One turn moves every row onto another: examples first, then more rows asked
K_715: [ -6 -20   3  -3 -14   1  -4   3  -1  -2 -10  -7  -5   3   1   1   5   3
  -6 -14  -1  -9]
K_798: [ -9   7 -14   9  16   1   8   1   3 -10   3   1 -11  -1  -4  -3  15  -9
  -7   6  -5  -2]
K_706: [ -1 -15   5   0  -7  -2  13  -9   8  -5   4   4 -15  -9   5  -5   9  -1
 -11   5  -5 -17]
K_856: [ -1 -12  -1   2  -4   1  15  -5  11  -3   3   5 -13  -8  10  -5   5  -2
 -10   7   0 -18]
K_784: [  2 -17  -2   1   5   5   1 -10 -14  -2 -16   5  -4   4  -2  -6  22  -9
   7   2   0 -10]
K_46: [ -9  10  -7   4   3   4 -13   4 -15   3  -6   0  -7   3   7   4  17  -5
   0  -6   4  -4]
K_256: [ -9  13  -8   2   5   3 -11   3  -9   4  -9   1  -9   5   7   6  20  -2
  -4  -3   4  -4]
K_538: [ -5 -20   2  -5 -13  -2  -7  -1  -3  -3  -6 -10 -11   4   1   2   8  -1
  -6 -13  -1 -12]
K_814: [ -2 -10   0   2  -6  -2  12  -3   9   2   1   4 -14  -8   6  -4  11   5
 -12   6   1 -22]
K_886: [  0   5   1  -7  -3   3   5   8  14  -6  -1   7 -16  -3   0   0   6  -2
   0  -5 -10   6]
K_671: [ -2 -19  -2   7  -3   2  -1 -13 -12  -3 -15   2   4   8  -4  -3  19  -6
   4  -2  -1 -13]
K_627: [ -1 -13  -1  -5  -4  -1  13  -2   9  -1   6  10 -12  -6   8  -5  11   2
 -12   1  -9 -17]
K_788: [ -9   3 -19   7  14  -1   7   1   4  -9  -1  -1  -9   1 -12   3  17  -8
 -10   0  -8  -2]
K_667: [-12   4 -19  10  13  -1   9   0  -2 -10   0   0  -9   1  -5   5  12 -11
  -8   7  -7  -2]
K_253: [  0 -23   0   4   4   2   4  -9 -14  -8 -11   3   0   2   1  -2  21 -12
   3   1   2 -10]
K_922: [ -6 -17  -1   4   6   4   2 -11 -15  -6 -14  -4  -1   5  -1  -4  21 -10
   5   3   1 -14]
K_55: [ -7 -20   2  -2 -11   3  -8   0  -4  -2 -10  -6  -8   5  -4   4  10   2
  -7 -15   1  -9]
K_164: [-10  13  -5   0   5   1 -11   3 -13   0 -11  -2  -3   4   7   3  18  -5
   1  -2   3  -7]
K_650: [  1   1   2 -10  -2   4   4   5  15  -2  -5  12 -14  -2   3   0   8   2
  -5  -5 -10   4]
K_933: [ -6   8 -16  11  16   6   6   2  -2  -4   3  -2 -11   5  -5   5  17  -5
  -5   3  -5  -3]
K_264: [  0   5  -1  -9  -1   3   4   5  14  -4  -3   8 -14  -3   8   4  10  -2
  -3  -6 -12   6]

K_856 turns into K_667
K_256 turns into K_55
K_922 turns into K_706
Now find these:
K_46 turns into K_715
K_784 turns into K_814
K_538 turns into K_886
K_671 turns into K_627

One turn moves every row onto another: examples first, then more rows asked
K_997: [  8   0  -7   5  -5 -14   0  13   2  -4  13   4   1   7 -19]
K_606: [  8  17   1 -14   0 -11  -1  25   1  -4  11 -12  -9   9 -12]
K_292: [  2   7  -7 -11  -6   0  -1  16   6  -1   7   0 -24   5 -17]
K_265: [  8   1   7  -8   9  11  10  22   9  -4  -2 -11  -3  -1 -13]
K_758: [  5   6   7   1   1  -1  -8   0   2   1  14  10 -12   8  -9]
K_289: [  6   2   9 -10 -11  -2   4   3  15  -4   4 -13   0  -3 -18]
K_957: [ 10   4  -2   3   0   0  -3  31  17  -4   7  -1  -5   0 -11]
K_177: [ 11   8   4  -3 -11 -13  12   6  -3  -1  13  -7  -9   2  -7]
K_707: [-4  6  9  5 -7 -5 13  4  3  5 13 -3 -6 11 -9]
K_836: [ 10  -1   1  -7   8   7   6  21  10   2  18   6 -11   7 -12]
K_40: [  3  -5  11   7  -5   3   7  10   7  12   2 -11  -3  -4 -18]
K_558: [  8  12   8   4  -2   2  23  13   4  -1  11   2 -11  -2 -19]
K_263: [  5   3  18  -2  -2  -1  -2  -1   8   7   9  -3   8   2 -16]
K_588: [  2  16  11  -9  -1  -5  -7  15   5   3  13   5  -8  19 -12]
K_621: [-6  2 12  9 -3  3 11 20  4  3  4 -1 -6 14 -7]
K_919: [  2  14  13  -5  -6  -5   6  13  -7   5   9  -7  -8  19 -18]
K_762: [  4  11   6 -10  -3 -17   1  11  13  -2   8  -6 -22   0 -16]
K_659: [-10  -8   4  -1   2  -1  10  21   4   1   8  -9  -5   6 -17]
K_279: [  4  20   6 -16   3  -1  16  12   2   2   8  -2  -1   7 -11]
K_62: [  6   6  15  19  -4   1  -3  13   6   2   5   1  -8  -5 -16]
K_321: [ 15   5   8  -3  10 -10   9  29   6  -6   4  -3 -14   6  -7]
K_995: [  4  10   7   6   4  -8  -1  11  -5   5   5  15  -6   0 -10]
K_799: [  2  16   5  -8  -2   3  11  14   6   1   5   6 -21  -6 -18]
K_172: [  1  19  10   6   2  -4   0  13  -1   2  -3 -17  -2   5 -15]
K_794: [-3  7  6  7 -9 -3 -8  3 -3  1  1 -5 -4 -2 -8]
K_236: [  6  13  24 -15   1  -8  -2  15   8  -1   4  -3   4   2 -19]
K_205: [  8   3   0   8   2 -14  15  19   8  -3  10   0 -14  -1  -7]
K_735: [  8  -3   7 -11  -3  -3   4  13  10  -1  10  -6  14   7 -17]
K_963: [  5   3  13  -5   1   8  -6  28   1 -10   5   5  -5  -4 -17]
K_773: [  8   8  16   0   6  -9  -6  19   1  14  -3   0   0   6 -17]
K_109: [  7 -12   6  -6  -5   3  -3  14  13  -1  11  -5  -1  -8 -15]
K_458: [ 10   9  12  -5   9  -4  13  28   2  -3  -1   0   1  -6 -18]
K_633: [  5   0  -3   6   3  -2   1  20   7   2   6 -15 -11   7  -1]
K_103: [  4   3   1  -7  -2   0 -20  14  10  -2   6   1 -16   2 -16]
K_349: [  2  15  15 -13  -1  -3   3   8  -8  -8  11   1  -8  -3 -18]
K_385: [ 12   2   9  -7 -10   4  10  13  -1   9  -6  -6 -10  -3 -11]
K_989: [  8  17   9  -1   8 -13  -1  19  -2  -5  -4   6  -3  -1 -17]
K_496: [  0   2   1   7   4   0  -9  11   3  -5  -2 -10 -17   3 -21]
K_360: [  8  11   7   5  -2  -3 -17  14  10  -1   9  -2   1  10 -19]
K_674: [ 16   8  10 -12  -3 -10  10  13  13  -1  16  -1   2  -5 -20]
K_249: [-10   2   9   1  -2   7   1  27   7  -5  11   8  -7   6 -14]
K_337: [  9  -5  -4 -10   2 -13  -1  13  14  -2  18   0  -8   1 -14]
K_276: [ 20  -1   6  -4  -6  -9  -1   9  15   5   4  -3   4  -3 -13]
K_580: [ -2   6   8  -2   2   8  -2  19  -3  -1  -7  -7  -8  -5 -22]
K_462: [  1  11  16  -9   4   1  -2  14  20 -11   1  -2  -2  11 -15]

K_265 turns into K_360
K_995 turns into K_799
K_957 turns into K_794
Now find these:
K_989 turns into K_292
K_321 turns into K_496
K_707 turns into K_458
K_62 turns into K_349
K_659 turns into K_773
K_337 turns into K_40
K_109 turns into K_263
K_205 turns into K_580
K_963 turns into K_758
K_172 turns into K_606
K_735 turns into K_276
K_385 turns into K_462

One turn moves every row onto another: examples first, then more rows asked
K_80: [ -5  -1 -12   7  -1   3 -13  -2  -6   8  -3   3]
K_985: [ -2   2  -3   5  -4 -13   8  -4   9  10   3  -6]
K_499: [ 1  0 -1 -8 19  8 -4  1  8  3 -9  0]
K_752: [ 1 -9 -3 -3  4 16  8  4 -2  0  5  0]
K_194: [  7   1  10  -5   1 -14   6  -1   8   0  -2  -5]
K_450: [  5  -3   3  -1  -3   8  -3   1  -5 -13 -10   6]
K_143: [-4 -3  2 -2 12  6 19 -7 -1  4 -3  3]
K_12: [ 4 -9  0  0 13 10 -3 -2 -4 -1 10  1]
K_350: [ -6   4  -6  11  -9  -2  10 -10  -1   7   2   2]
K_968: [ -4  -7  -7   3  -1 -12   6  -1   0  13   5  -4]
K_375: [  1  -6   9   2   9  -5  16 -10  -4  -1  -6   6]
K_628: [  0   1   8   7   4  -3  13 -16  -4   4   1   5]
K_812: [ -2   4  -7  -3  -6  -9 -10   6   2   2 -10  -5]
K_20: [-1  1  5 -2 22  3 -4 -9  0  0 -6  4]
K_54: [ 7 -7  1  5 -5  7 -2 -4 -3  1 12  1]
K_825: [10 -8 -4  2  2  8 -1  3 -6  0 10  6]
K_71: [  2  -1   4 -12   9  -3  13   4   8   0  -7  -5]
K_348: [-8  0 -6 -3  2 -8 -5 -4  6 17 -6 -4]
K_354: [ -9   0  -3  -3 -11 -10  10  -3   1  11  -4  -5]
K_336: [  8  -7   8  -7   9 -11   3   3   7  -3  -5  -4]
K_705: [  7   8   0  -2  -1   3  -3   2  -6 -11 -12   8]
K_346: [ -4   9  -4   4   5 -11  -6  -8  11  11  -8  -3]
K_549: [ -1   3  -1  -5   4  16   2   3  -2  -8 -12   3]
K_326: [ 6 -5  6 -9  9 -5  5  5  4 -6  4 -7]
K_744: [ -9   7  -6  -3  -7  -3  -7  -3   1   8 -15  -1]
K_760: [  9  -2   5  -8   4 -14  10   4   3  -1  -1  -1]
K_949: [  2   4   6  -7   1   4   1   4  -4 -16  -7   0]
K_840: [ -2   3 -10  10  -9   5  -8  -4   1   6   3   1]
K_83: [  5   4   4   0  13  -3 -15  -8   8   5  -5   2]
K_884: [ 3  9  4  1 -7  6 -7 -4 -4 -9 -9  4]
K_993: [ -6  -1 -10  -1 -12   4  -7   1  -1  10  -1  -3]
K_605: [ -4   2   8   0  10   2  14 -10  -9  -8  -5   5]
K_998: [ -1  10  -7   4  -8  -3 -10  -2   7   0  -9  -3]
K_905: [ 8  1  0 -2 19 -4 -9 -3  4  5 -7  6]
K_285: [  1   0   2   5   8  -2  15 -10  -9   3  -2  11]
K_688: [ -7   1  -7   6 -11  -3   7  -3 -11   3  -4   3]
K_804: [-11  -1  -8   5  -7   2   4  -9  -5  14  -2   2]
K_272: [  5  -3   3  -1  16   3 -11  -5   3  -2 -12   5]
K_100: [ -9   5  -4   2   6 -15   0  -7   1  11 -12   1]
K_958: [  5 -15   1   4   4   8   3  -3  -5  -1   7   5]

K_450 turns into K_272
K_628 turns into K_54
K_285 turns into K_825
Now find these:
K_549 turns into K_499
K_840 turns into K_998
K_812 turns into K_100
K_993 turns into K_744
K_20 turns into K_326

